In the rows, zero is written as 128.
The rows of A fall into a few groups, and each row is roughly a mix of its group's hidden directions.
A (124 x 13):
[[ 92 155  99 114 107  88  94 143 116 130 167 113 184]
 [146 130  96  83 165 101 130 154 161 134 117 159 184]
 [156 182 145 175 142 158 142  98 105 128 116 148  83]
 [171 164  72 144 136 122 160  70 145 125 118 117 134]
 [112 113  94 115 113  99  99 177 151 160 146  91 174]
 [122 173  94  80 126 129  93  81  87 123 156 136 124]
 [178 166 101 150 119 114 148  85 125  94 135 160 168]
 [104 132 187 107 134 143  74 116  95 120 120 142  80]
 [129 149 109 124  91 146  90  72  80 124 149 129  87]
 [153 110 166 179 125 104 157 181 166 134 119 109 149]
 [147 100 155 164 139 113 178 117 119 106  76 137  81]
 [201 135 107 164 136 128 172 124 115 107 101 100 144]
 [173 145  90 102 101 133 178 142 160 142  84 111 146]
 [111 115 149 104 106 134  79  76  99 108 151 160  86]
 [189 137 136 147  98 123 187 131 147 114  97  99 151]
 [ 99  81 154  55 122 124 119 109 103 127 107 139  99]
 [142 148  86  95 164 118  89 107 140 150 113  66 121]
 [159 118 179 149 131 171 140 100 138 142  87 148  80]
 [135  95 106 130  84  94 195 131 143 125 154 141 164]
 [119 194 113 130 135 110  85 143 115 158  90  94 154]
 [194 118 111 124 156 149 181 130 147 123  88 107 107]
 [ 76  90 165 104 103 100 153 154 159 101 159 137 122]
 [ 84 140 166 104 139 114  53 138 119 143 109 114 106]
 [130 143  88  69 132  88 135 143 139 141 148 113 186]
 [108 144  82 170 130 136  83 138 137  89 177 141 154]
 [ 96 115 192 166  91 131 136 120 123 115 176 108 108]
 [ 71 120 107 150 161 174 108 166 137 169 122 120 109]
 [155 100 105 150 122 101 150 169 179 121 120 116 186]
 [158 124 129 119 122  96 204  87 110  91 111 119 131]
 [148 155  84 165 161 166  82 115  96 146 113 115 105]
 [130 111 188 114 135 166 149 115 116 145 102 157  70]
 [138 157 153 163 112 176 145  74 114 109 136 158  91]
 [125 167  44 135 168 130 105 141 125 146 124 121 143]
 [176  95 175 137  97 117 165 139 168 109 111 138 158]
 [150 109 104 191 118 141 192 125 142  96 126 148 138]
 [151 117 185  91  86 126 139  78 112  98 135 150 116]
 [113  95 178 160 145 125 164 177 149 124 119  87 105]
 [ 87  83 163 106 154  93 134 139 133  93 181 133 124]
 [128 186  96  99 140 114  67 117 155 139 117 101 150]
 [ 89 126 123  52 157 122 100 136 159 159 153 128 127]
 [100 164 129 116 146 143  44 156 131 152 143 128 137]
 [151 119 187 130  82  97 177 121 142 111 123 139 164]
 [112 133 154 155 130 170 145  85 100 117 114 150  63]
 [103 144 129 165 110 155 137 158 121 167 109  58 107]
 [111 162  89 166 143 160  64 128 106 144 131 100 111]
 [130  85  90 109 119 149 190 150 125 152 128 170 154]
 [113 118 101  93 128  92 103 174 142 153 142  83 174]
 [194 157 149 119 120 150 152 109 159 157  86 103 138]
 [ 88 107 168 158 116 184  94 125 107 163 143 123 103]
 [ 92  78 155 122  91 167 128 100 137 119 154 143  81]
 [ 96 135 206 169 129 124  97 137 114 121 111 106 105]
 [132  76 144 101 141 142 106 101 152  99 181 142  85]
 [ 82 159  95 156 116 156  61 137 118 148 135 113 110]
 [121 133 187 162 129 169 123 124 105 107 109 175  88]
 [156 108 185 115 103 116 169 102 128 132 104 184 142]
 [158  98 132 153 109 121 201 112 106  88 140 157 117]
 [157 116 154 123 124 143 190  80 121 133 101 150  82]
 [148 173 103  94 176 150 113  72 133 136 127 119  96]
 [ 77 148  89  88 100  99 103 151 134 143 155 129 169]
 [110 105 190 167 166 140 128 176 146 149 117 127 153]
 [142 113 125 142  84 133 184  86 129  86 140 174 130]
 [154 124 110 126 103 117 167  93  94 101 129 196 149]
 [178 158  71 115 133  86 171 127 128 105 118 120 148]
 [ 85 109 184 112 153 137  62 139 151 141 131 132 118]
 [118 139 107 111 135 170  73 105 158 161 148 159 171]
 [109  75 192 145 139 125 158 152 160 102 134 125 105]
 [ 98 152 132 138 143 142  39 126 110 102 147 131 114]
 [121 117 131  44 119  81 147 105 114 133 152 111 136]
 [113 122 179  63  91 129  99 104 109 128 163 130 127]
 [128 114 116  64 109 160  99 139 162 147 138 147 180]
 [165  99 155 173 133 128 180 140 154 115  78 142 117]
 [108 179 143  97 129 103  51 125 109 135 131 118 141]
 [205 149 121 161 127 145 159 111 121 130  86 107 138]
 [115  70 163 124 126 135 168 128 179  97 143 163 130]
 [142  85 135 136 104 130 194 106 147  82 149 156 113]
 [151 124 129  75 136  93 171 144 169 119 142  90 165]
 [135 122  90 185 105 164 145 139 110 113  85 142  84]
 [115 127  77  81 174  99 107 146 102 147  89 122 114]
 [126  94 111 122 138 146 175 164 132 161 118 175 180]
 [160 128  73  91 125 114 156 110 127 116 132 184 167]
 [162 162 131 172 152 158  80  92  91 152 115 122 125]
 [111  88 198 179 130 158 145 132 134 121 139 155 133]
 [101 128 180  87 118 152 128 138 122 157 158 188 110]
 [116 141 116 205 130 155 133 165 166 143 154 112 150]
 [126 144 109 138 140 103  89 104  65 137 147 168 172]
 [131  78 136 157  93 137 199 133 136 114 140 164 126]
 [150 127 133 186 120 133 169  94 110  68 110 145 113]
 [ 97 105 159 164 112 155 123 142 111  83 162 183 114]
 [116  78 111 139 141 112 120 186 133 110 122  69 153]
 [ 99 155 115  89 137 116  51 144 130 151 158 114 146]
 [ 89 119 196 143  98 133 102  97 134  97 128 135  90]
 [ 88 115 142  98 128 159  71 116 134 159 132 180 153]
 [116 172 136 134 145 105 118  96  65 123 139 116  72]
 [150 120 213 116  83 107 134 132 135 120 156 121 142]
 [117  56 132 114 113 115 152 181 143 154 124  95 137]
 [136 128  72 149  98  91 160 118 143 105 163 129 179]
 [172 129  86  92 155 128 145 109 100 153  95 177 143]
 [ 99 167 124  89 140 124  55 108 115 123 166 134 125]
 [150 183 121 135 161 109  77 126 105 144 114 143 179]
 [126 148  56 125 172 155  86 134 107 148 124 115 109]
 [160 134 121 182 106 138 175 116  67 121 136 116 105]
 [142 171  95 141 141 176  81 117 127 171 100 106 108]
 [132 135 134 193 100 161 149 113 133 110 138 192 117]
 [153 144  98  75 119  65 111 112 109 109 146 114 163]
 [121  68 176  90  88 121 148  98 128  97 126 139 121]
 [ 96 120  52 118 138 109 123  85  97  96 138 122 117]
 [ 75 100 180  88 115 155  98 143 122 157 146 123 108]
 [173 117 158 181  98 130 182 123 125  95 101 124 126]
 [131 163 123 125 143 113 105 185 141 166 100  95 178]
 [ 99 152  82  92 147 121  92 153 150 143 158  77 144]
 [109  67 142 171  73 123 144 164 132 120 141 149 136]
 [157 183 116 151 123 129  77  77  90 119 143 126 127]
 [160 113  90 135 129  74 143 159 159 115 122 109 184]
 [155 111 136 168 142 168 163  90 127 108  97 138  74]
 [ 62 110 131  96 117 162  85 145 133 155 168 117 134]
 [111 147 118  97 146 125  64 168 142 174 129  97 149]
 [113 122 190 136 113 163 120 116 109 128 127 184  81]
 [110 162  68  81 144 140  89  96  98 134 140 138 125]
 [150 121 154 120 144  88 124 111 163  64 148 102  86]
 [ 64 109 120 152 141 131  82 133  94 113 158 157  97]
 [160 125 147 171 109 146 189  96 127 121  94 160 102]
 [ 99 122  84 118 136  76 124  93  81  94 142 106 106]
 [ 89 155  90 117 116 125  99  84  91 110 183 115 121]
 [126 118 187 136 106 170 132 112 156 147  94 150  77]]

In each list below, one row fits none of the groups, and each other row fits one group, some only roughly. Which row is it?
- z_415: [135 113 129  83 124  76 171 147 146 107 157 116 179]
- z_282: [126  86 151  80 120 127 170  83 114 119 143 143  79]
- z_290: [100  91 144  78  94 104 103 146 141 130 168 107 170]
- z_905: [ 99 167 154 135 114 141  51 101 118 138 128 101 106]
- z_700: [101 140 106 156 153 176  73 130 125 142 126 108  75]
- z_208: [177 127 103 144 113 119 176  96 101  97 139 176 151]
- z_116: [153 105 171 158 100 148 177 118 139 112  87 154  93]
- z_801: [159 108 139 142 111 140 202 160 148 133 100 166 146]
- z_236: [ 99 158 144  97 136  88  78 138 139 121  99  79  98]
- z_635: [123  80 164 154 103 153 153  99 105 103 159 155  87]
- z_943: [ 92 140  58  73 124 116 113 153 133 152 132 141 146]
- z_587: [ 93  82 177 137 137 150  97 136  98 138 148 130  76]
	z_801
- z_947: [168 132 126 168  87 133 169 111  98 120  86 170 135]
- z_423: [161 167  59  99 152 106 128 144 136 146 122  92 146]
- z_611: [142 125  94 166 114 156 195 158 125 159 122  93 138]
- z_581: [128 159 147 150 121 166  59  76 132 134 154 122 124]
- z_787: [ 92 113 153 157 142 141 127 180 102 164 121  76 101]
- z_802: [106  94 175 132  97 107 171 124 122  83 115 136  83]
- z_169: [136 135 120 120 177 147  97 177 150 179 124 116 170]
- z_368: [156 123 143 157 101 126 154  81  80  93 150 173 119]
- z_364: [ 96  82 169 128  85 131 160 110 121  96 130 154  85]
- z_302: [114 177 107 163 130 134 123  79  82 106 157 125  91]
- z_181: [194 202 116 125 128 120 118 119 128 132 137 139 160]
- z_748: [116 146 136 120 172 119  86 170 171 155 115  80 144]
- z_927: [115 138  77  85 120 125 102 119  88 138 183 127 163]
- z_856: [110  97 194 117 103 133 166 131 175 119 116 139  95]
	z_927
- z_122: [ 95  55 167 134 125 130 148 170 155 135 105 118 122]
- z_768: [114 150 142  53 125 139  74 136 114 162 149 128 140]
- z_956: [135  82 132  96 129 107 175 123 150  92 134 189 139]
- z_163: [ 84  86 206 121 118 133 103 134 119 138 146 141 112]
- z_623: [ 68 147 107 113 124 141  81 123 107 143 186 107 127]
- z_642: [ 76 116 176 113 133 134  92 169 144 161  98 102 115]
- z_688: [ 93  68 170  94 151 123 114 159 157 133 130 162 136]
- z_730: [133  85 165 145 118 112 197 137 131  87 129 127  94]
- z_209: [119 110 123 108 159  64 119 190 126 147 117  94 136]
- z_158: [107 160 170 149 136 114  98 163 119 144  96  68 106]
- z_792: [115 128  99 104 142 155  85 152  91 197 124 111 121]
	z_163
- z_540: [141  94 129 108  98 103 198 139 138 109 106 174 141]
- z_559: [114 159 136 135 128 148  48 107 105 152 145  93 108]
- z_281: [119 101 181 125 132 164 141 106 104 113 118 157  63]
- z_395: [119 125 169 121 135 134 169  95 101 117 108 123  54]
- z_674: [ 92 153 160 103 130 149  76 158 120 178 162 113 128]
- z_921: [144 184 120 107 156 106  60 111 139 126 124 133 165]
- z_724: [130 123 191 184 157 117 132 161 101 130 129  91 114]
- z_547: [ 96 123 183 161  81 143 124  93 113 102 128 128  86]
- z_271: [177 114 134  86 124 102 196 128 148 123 109 137 159]
- z_942: [128 154 106  96 114  92  87 142 127 133 181 107 180]
- z_253: [161 104  79 132 163 163 154  89 154 133 114 107  90]
- z_33: [176 145  70 110 150 135 117  94 123 127 171 155 158]
	z_395
- z_127: [150  76 105  97 147 115 186 164 126 128 125 166 143]
- z_23: [101 147 166  83 145 129  86  98  90 105 149 147  92]
- z_51: [146 150  78  62 153 139 117 125 141 176 106 133 138]
- z_866: [169 114 143 126  98 110 205 137 154 105 104 124 147]
- z_242: [119 167 140 173 105 162  86 104  78 154 129 107 117]
- z_297: [147 166 101  95 157 115  64 103 135 131 138 155 163]
- z_441: [ 83 114 137 105 143 160  72 156 140 181 128 107 118]
- z_522: [122  90 188 156 108 143 156 119 126 109 109 171  88]
- z_159: [179 121 121 176 134 139 159  94 120 104  71 147 134]
- z_123: [125 148  92  83 157  95 103 143 134 138 134  70 165]
- z_604: [139 102  85 191  92 122 166 137 152 113 145 140 157]
- z_104: [182 145 137 143 115 142 167  73 123  95 104 162 110]
- z_897: [159 155 149  87 140 121 130  88  81 124  94 152  84]
- z_450: [113 167 115  65 132  87 100 132 123 143 158 113 170]
	z_159
- z_809: [195 122 166 121 133 124 188 114 153 118 107 107 136]
- z_531: [122  83 165 150  93 116 182 127 149 106 147 168 147]
- z_993: [ 91  68 192 132 141 146 133 155 138 133 132 159 123]
- z_613: [137 141  60 103 159 113 118 130 155 140 145  77 159]
- z_385: [ 75 136  87  81 134 114  82 138 118 154 155 147 147]
- z_881: [ 90  99 149  63 115 172  91 113 125 144 122 150 117]
- z_618: [121 173  58 125 134 160  98  95 122 126 158 143 147]
- z_470: [112 161 170 135 106 129 117 105 104  95 156 197 129]
- z_205: [137  92 109  68 146  95 187 145 148 110 136 138 140]
- z_351: [109  82 157 116 100 104 177 133 126 104 127 188 121]
- z_22: [ 87 154  81 126 136 140  61 128  96 159 134 143 122]
- z_679: [118 142 151 154 126 170  77  96 109 168 108 166 101]
	z_531
- z_983: [187 190 109 105 143  83 117 120 103 127 123 128 142]
- z_427: [115 142  93 120 155 122  56 157 144 138 136  83 153]
- z_868: [100  90 168 120 131 118 154 155 129 130 103 194 163]
- z_314: [ 77  74 159 173 125 139 142 166 144 138 129 107 106]
- z_43: [166 152 153 176 129 144 171 108 119 123  67 136 115]
- z_124: [155 128 178 176  77 144 165 119 142 117  93 130 117]
- z_381: [145  95 192 156 104 110 182 131 138  92 126 132 132]
- z_901: [127  70 139 118 109 126 194 127 131 100 135 176 114]
- z_168: [122  76 143 166 125 162 184 153 131 100 141 162 118]
- z_502: [184 102 150 105 136  88 152 110 137  66 131 141 129]
- z_54: [142 184  74  94 137 105  92 128 104 154 106 113 146]
- z_146: [139 144 151 126 143 174 113  76 123 136 120 159  63]
	z_502
- z_250: [141 107 148 153  97 144 141  74  93  93 157 165  97]
- z_129: [126 179 164 164 126 149  91 100 103 104 114 172 105]
- z_316: [103  81 190 148 130 140 157 143 129 133 100 132  80]
- z_329: [146 168  99 113 125  81 135 143 140 149 114  94 192]
- z_713: [158 194  87 113 141 102 116  88  89 117 136 129 123]
- z_28: [125  69 154 135 119 122 198 148 140 100 127 140 101]
- z_428: [142 150 129 188  91 149 163 100  72 122 122 138 119]
- z_671: [ 92  91 154  83 116 143  98 172 155 161 143 121 157]
- z_24: [114 131 130 200 128 147 159  91 111  99 129 132  80]
- z_334: [ 86 147 130 126 163 129  49 151  96 134 142 117 136]
- z_478: [141  82 135 144 129 144 190 142 154  93 107 135  81]
- z_967: [ 61 131 134 114 135 119  87 146 100 152 169  94 108]
- z_332: [ 81  88  81 110 157 109 108 174 137 149 116 101 140]
- z_569: [136 177 115  78 114 111  85 115 108 134 180 119 155]
	z_334
- z_317: [ 88  96 178 100 120  97 125 131 150  88 121 123  78]
- z_682: [134 161 101 135 160 104 138 181 150 148  99  77 156]
- z_335: [157 189  89 113 130 106  78  88 135 114 134 111 140]
- z_342: [166 109 104 185 125 144 191 110 149 120 101 125 115]
- z_148: [200 123 136 108 135 119 189 120 145 126  96 121 152]
- z_619: [171 101 112  79 142  95 178 122 135  95 155 132 150]
- z_472: [185 124 103 129 161  93 179 138 141  95 137 142 160]
- z_151: [145 127 110 203 138 164 119 123  99 107 104 124  85]
- z_808: [ 88 124 105 115 126 123  61 121 111  96 186 128 127]
- z_840: [133 153  90 139 166 147  69 104  81 157 128 145 127]
- z_367: [111 154 125 137  95 161  73  71  96 140 144 153 126]
	z_619
- z_742: [ 96 148  64 128 163 117 109  96  83 117 131 122  96]
- z_380: [105 157  84  90 141 117  95 164 128 175 100  98 143]
- z_258: [116 155 106  83 141 127  53 112 159 139 138  99 117]
- z_822: [139 173 118 133 119 158 126  60  93 102 140 150  95]
- z_501: [109 137 119  92 166 138  58 151 149 172 128 116 145]
- z_19: [116  91 182 145  95 128 162 115 119 106 118 182  99]
- z_590: [123 139  85 160 143  91 118 177 150 139 149  90 171]
- z_272: [ 98 117 189 131 119 153  84 173 119 157 115 152 108]
- z_261: [131  91 139 179 110 174 159 121 140 120 137 177  92]
- z_301: [159 125  46 142 149 114 145 117 148 101 101 136 155]
- z_863: [114 139 162  96 129 154  68 140 128 193 118 147 132]
	z_863
- z_294: [166 113 137 158  83 115 194 130 124 101  96 143 145]
- z_800: [175 156  86 156 153 136 183 116 148 128  96 109 146]
- z_632: [178 165  96 134 164  83 145 156 109 120 114  90 138]
- z_387: [127 139  83 101 161 142 102 166 128 190 120 120 165]
- z_557: [151  86 139  99 131 103 203 144 153  96 123 134 128]
- z_418: [154 128 155 171 112 102 194 121 136  75 122 124 125]
- z_97: [ 83  93 177 129 104 147 139 136 156 119 123 156  73]
- z_554: [ 85 104 128 120 139 149  52 138 121 112 169 131 104]
- z_38: [126 137  65 147 159 150  92 115  74 143 118 155 112]
- z_727: [ 99  74 152 130 149 137 158 184 138 143 125  95  93]
- z_870: [163 110  81  81 148 106 183 136 123 123 109 155 150]
- z_49: [ 89  74 167 135 100 159 154 131 115 136 128 181 126]
- z_308: [151 136  62 101 123  97 163 158 132 116 129 103 172]
- z_372: [ 91  72 154 139 123 115 117 166 124 118 137  82  82]
- z_989: [122 148 111 113 165 149  63 145 163 168 136  99 150]
	z_372
- z_556: [112 128  82  74 134 104 103 120 141 136 192 115 150]
- z_573: [117 162  86  79 141 105  78 138 106 148 157 107 152]
- z_68: [183 175  80 151 151 113 142 135 116 138 127  91 156]
- z_915: [202 143 165 141 113  99 167 115 133 104 108 147 140]
- z_941: [105 150 129  87 139  98  67 161 123 145 139  91 162]
- z_461: [114 150 117 150 135 166  92 134 178 160 153  72 141]
- z_767: [168 146 125 147 167 180 105 113 139 147 102  89  90]
- z_291: [102 115 169 161 144 153 153 125 107 134  98 131  58]
- z_305: [124 171  74 170 147 122 134  88  93 104 144 130 101]
- z_605: [131 152 131 137  74 123 142  71  86  97 116 167 117]
- z_708: [129 163 110 136 166 136  94 165 147 175 116  92 171]
- z_278: [140 133 149 198 118 174 153 108 130 128 100 130  84]
- z_712: [115 133 111  91 162 115  99 170 183 154 112  86 138]
	z_278
